In the rows, zero is written as 128.
Y: rows in 3 groups, each row roughly a mix of its group's directions (one row in no group):
Y (105 x 10):
[[120  89 161 149 151 148 119  99 126 113]
 [117 145 148 123 127 137 173 154 142  91]
 [119  84 148 102  96 139 149 136 136 110]
 [110 143  99 163 133  94 119 121 153 151]
 [100 113 113 128 132 145 157 137  82 105]
 [107 118 131 176 156 122 117 122 117  93]
 [158 121 146  98 155 133 166 143 152 124]
 [127 106 145  88 100 119 127 136 144  88]
 [ 77 117 145 156 130 110 138  99 116 124]
 [ 98 123 119 151 155 102  98 105 124 100]
 [101  87 114 123 104 105 136 126 119  92]
 [115 123  93 136  99 163 108 127  94 138]
 [121 172 109 124  83 131 104 124 118 137]
 [113 173 137 115 167 152 139 143 131 114]
 [120 112 138 172 145 142 172 146 131 123]
 [152 136 133  71 120 128 132 130 156 108]
 [ 98  80 121 159 130 133 127 109 105 136]
 [100 119 152 125 126  92 134  98 131  90]
 [112 111 150 124 135  93 149 108 147  88]
 [122 136 107 158 158 127 114 106  86 107]
 [109  87 126 168 148 110 131 105 136 114]
 [104 135 110 171 100 146 137 110 100 138]
 [109 101 137 162 142 120 165 148 104 113]
 [124  95 132 181 145 115 153 122 136 118]
 [152 165 115  99 119 142 122 141 169 130]
 [122  98 133 156 152 118 169 141 157 138]
 [ 83 113 143 102 108 121 150  96 126 134]
 [103 129 125 149 102 111 116  91 131  89]
 [146 166 109  93  95 115 107 136 124 122]
 [105  93 110 121  97 130 160 132 104 106]
 [115 161 109 176 113 137 111 129 103 130]
 [105 129  98 128  95 117 133  95 147  94]
 [130 153 125  97 102 143 147 161 131 163]
 [171  88 134 148 126 128 120 116 129  96]
 [152  94 113  98 156 117 127 131 144 161]
 [168 165 103 109 113 109 139 150 136 122]
 [136 100 147 118 156 109 130 120 155  84]
 [ 77 143 135 152 127 121 150 140  96 130]
 [129 131 123 157 111 151 122 151  74 125]
 [116  92 145 142 143 140 174 138 153 131]
 [147  97 145 147 131 166 143 143  92 119]
 [171 155 124 166 112 119 147 130 146 140]
 [137 132 109  98 142 145 116 139 132 183]
 [115 103 148 143 150 118  80 107 110 116]
 [124 149 127 138 109 141 145 170  94  98]
 [139 109 126 140 148  96 114 163  94 150]
 [115  83 118 133 100 109 102  95 131 123]
 [137 176 113 106  91 127 103 134 130 137]
 [117 105  98 128 114 177 130 126  96 125]
 [158 179 118 102 112 130 109 136 127 143]
 [165 178 113 109 116 131 123 141 124 146]
 [150  89 141 120 167 107 117 147 142 145]
 [100 147 105 171 133 128 133 144 118 164]
 [107 138  94 111 104  83 125 151 133 120]
 [173 127 146 109 126 118 143 148 168 117]
 [143 125 101 112 102 168 132 140 109 162]
 [117 146 134 137 100 139 181 108 126 148]
 [ 92 131 120 163 143  91 147 120 151 136]
 [114 114 158  97 147  96 134 131 140 166]
 [114 156 140 153 177 149 115 113 129 140]
 [126 112 133 129 129  87 111  85 153 107]
 [107 109 162  86 134 135 143 122  97 118]
 [120 174 131  89 119 151 139 151 142 134]
 [144 157 138 115 142 121  72 119 111 119]
 [108  92 139 143 145 107 157 152 158 140]
 [ 93 109 125 166 145 128 110 115 107  98]
 [119 125 129 119 114 105  68 110 111 120]
 [151 174 120 107 118 148 151 147 140 150]
 [153 153 141 141 147  89 101 142 152 115]
 [118 137 145 130 118  83 112 101 154  98]
 [148 141  91 122  91 160 105 131 118 113]
 [ 82 106 115 142 130 147 153 126  93 126]
 [142 108 160 100 141 170 156 137 124 126]
 [154 129 137  84 131 124 136 125 172 106]
 [142 167 114 105 121 155 158 153 109 138]
 [103 161 127 137 128 158 154 164 115 148]
 [150 129 126  83 139 121 126 118 176 135]
 [129 147 109 117 142 153 135 154 139 180]
 [157 100 121 131  98 119 138  98 156 102]
 [141  86 143 158 133 119 144 124 117  88]
 [ 94 124 146 130 140 180 147 115 112 129]
 [154 171 111 104  95 133 109 140 135 137]
 [154 110 134  80 154 122 112 150 147 124]
 [112 160 108 146 108 124  79 131 108 128]
 [129 122 151 129 138 144  81  97 101 111]
 [ 94 105 115 113  76 137 139 123 116 135]
 [120 150 142 110 136 168 165 158 136 139]
 [150 142 135 107 121  97 110 143 144 175]
 [174 149 107 136 137  87 121 138 144 125]
 [127  91 120 164 153 103 118 112 110 104]
 [105 120 163 140 115 132 124  96  98  94]
 [102 135  81 128  88 115 133 120 107 129]
 [ 87 112 113 132 101 152 132  99 104 110]
 [159 120 140 102 109 120 116 120 130  76]
 [119 113 101 110  81 129 154 127 111 104]
 [171 154 127 123 116 152 149 141 131 164]
 [ 98 155 124 115 106 118  95 111 125  90]
 [147 162 133 102 122 150 167 132 144 103]
 [102 106 142 113  83 112 148 122 113 103]
 [152  94 147 111 170 119 140 147 146 138]
 [130 164 114 128  96 102 103 127 135  91]
 [108  87 137 125 155 103 129  97 126 153]
 [166  86 141 114 126 137 105 105 112 112]
 [137 135 144 128 111 109 127 108 153  72]
 [144 144 120 118 138  97  99 119 133  78]]
one row of each group, then the others: which group is each in?
[132 165  99 107 104 120 151 156 142 147]
(84)
[133 141 158 124 139  78 124 130 153 156]
(52)
[139 158 109 124 136 144 147 158 169 150]
(37)

[173 156 128 134 128 132 149 136 155  95]
(52)
[128 108 107 174 141 123 165 126 132 154]
(84)
[154 162 123  88 109 140 133 148 136 155]
(52)
[163 149 115 115 112 103  86 131 107 134]
(84)
[120  83 121 136 115  88 111 119 127 100]
(84)
[ 74 110 116 134 127 101 103 117 119 111]
(84)
[163 165 136 115 133 143 166 146 146 124]
(52)
[160 104 124 158 145 130 154 138 167 118]
(37)
[121 147 109 112 139 150 128 150 125 183]
(37)
